One turn moves each row of this set onto another row. After a few examples, where does it send each row asked below?
K_178: [ -3.5 -23.6 -11.1   1.9  24.4   6.9  23.0   5.0   0.1  17.2  23.1 -26.9
   6.3]
K_941: [ -7.0  -5.2 -13.0  -5.5  41.1  -9.7  24.4  32.3 -25.2   1.1 -16.7 -12.0
  -5.6]
K_207: [ -6.1   6.8  16.5   5.2  15.9   1.7  -7.0  43.3   8.6 -53.4   8.8   7.6
  27.6]
K_291: [ -7.2   8.3 -40.7  11.9  -2.2  -7.5  24.5  12.4   0.1  10.3  10.0  15.3
 -42.1]
K_89: [  0.2 -31.0  -6.9   9.0   2.8   9.1  12.9   6.4  -2.6  -7.7  16.5 -36.1
  25.9]
K_69: [  6.4  21.2 -33.3  39.4  11.8  -0.6   0.1  38.5   0.8  12.2 -18.0   5.3
  37.8]
K_717: [ -3.6 -11.3 -13.4 -24.1 -29.0  -7.1  -6.9   2.3 -18.8 -23.5 -21.7  28.0
 -14.5]
K_190: [-12.6  -5.2  -8.4  44.2 -26.8  -1.2 -33.2  10.7   5.5  20.9 -28.8  19.5
  12.3]
K_174: [  8.7 -11.4  33.6 -17.6 -10.9  23.4  20.0   4.0 -12.4  -5.8 -13.9   9.2
  -6.7]
K_463: [-34.8   8.4 -11.9  23.7   9.1  13.0   3.9  47.9  19.8  11.8  31.3   3.5
 -12.5]
K_32: [-30.6 -30.9 -22.8  11.9   0.7 -11.6 -30.0  32.4 -23.4 -14.8 -15.4  10.3
   8.2]
K_486: [-16.8   3.1  -1.7  36.5  26.6  -4.8   5.2  14.6   5.3  -1.0  -5.8   1.7
 -52.1]
K_135: [ 21.2  32.8  12.8  18.6   1.3 -12.6   8.5  47.9   9.5 -14.1 -21.0  10.6
 -31.5]
K_804: [ 16.2  31.7  12.9  31.2  -1.1 -17.4   4.7  38.2  27.4  13.1   6.0  12.3
  34.9]
K_982: [-26.1  -2.0 -21.7   5.1 -11.8  14.6 -30.5  24.9  14.7 -33.7  14.6  31.1
 -12.3]
K_106: [ 24.0  36.1 -10.1  32.8   1.1 -17.7  -3.2  34.2  17.7  14.8 -15.7  14.2
  33.6]
K_702: [  6.4  23.7  18.2   6.8  -6.0 -10.6  29.6  36.1  20.0  18.8  13.4   1.8
  34.2]
K_883: [ -6.3 -15.2 -26.2   3.7  39.2  -1.9  20.0  12.6 -12.1  19.0   8.7 -18.7
  -5.3]
K_961: [ 16.2  24.1  -7.6 -24.7  -0.3  -7.8 -11.6  23.4   0.7 -26.0 -39.0 -14.2
  23.7]
K_277: [  7.9   5.2  26.8  15.4 -23.2  -9.5  17.4  25.5   7.1  16.6  -5.6  47.6
 -13.6]
K_713: [-38.2 -14.7  23.8   5.8  -9.8  30.3 -23.0  15.3   0.8 -19.5 -12.6  13.9
 -12.7]
K_926: [  9.9   3.1   9.1 -29.9  10.7  -2.2 -24.4  29.3  -7.2 -36.9 -29.2   4.8
  11.5]
K_87: [ -6.5  32.1  41.9  40.0 -17.9  -5.3  -1.8   7.2  27.2   0.6 -17.6  16.1
  -7.0]
K_63: [  3.4  22.9 -36.2  -2.3  -9.3   1.9  19.5 -23.4   3.0  17.7  -5.2   2.3
  14.8]
K_999: [ -0.9  -7.9  20.1 -17.2  11.5   6.9 -22.7  25.8   2.5 -47.6  -5.0   6.6
  22.0]
K_563: [ 12.6  15.6 -20.7  40.9 -29.9 -35.0 -18.2  24.9  11.1 -11.6 -17.2  24.3
  -8.7]
K_735: [ -4.3  13.1   6.2  37.3 -13.7 -28.9 -25.5  -8.7  17.4 -23.6  -6.8  -3.1
  31.9]
K_418: [  1.6 -12.1 -12.6  17.6 -21.0 -24.6   0.3 -27.8  16.8  -1.4   6.8 -18.8
 -18.1]
K_306: [-37.7   9.1  -8.0  20.5  -7.6  12.6   5.3 -17.8  22.6  21.7  11.8 -13.3
  -9.3]
K_524: [-14.6  27.6   2.7 -33.7 -12.0   9.1  -8.1 -12.8  14.3  -6.1 -23.3  18.0
 -13.7]

K_63 turns into K_735
K_941 turns into K_702
And these:
K_418 turns into K_190
K_106 turns into K_999
K_87 turns into K_717

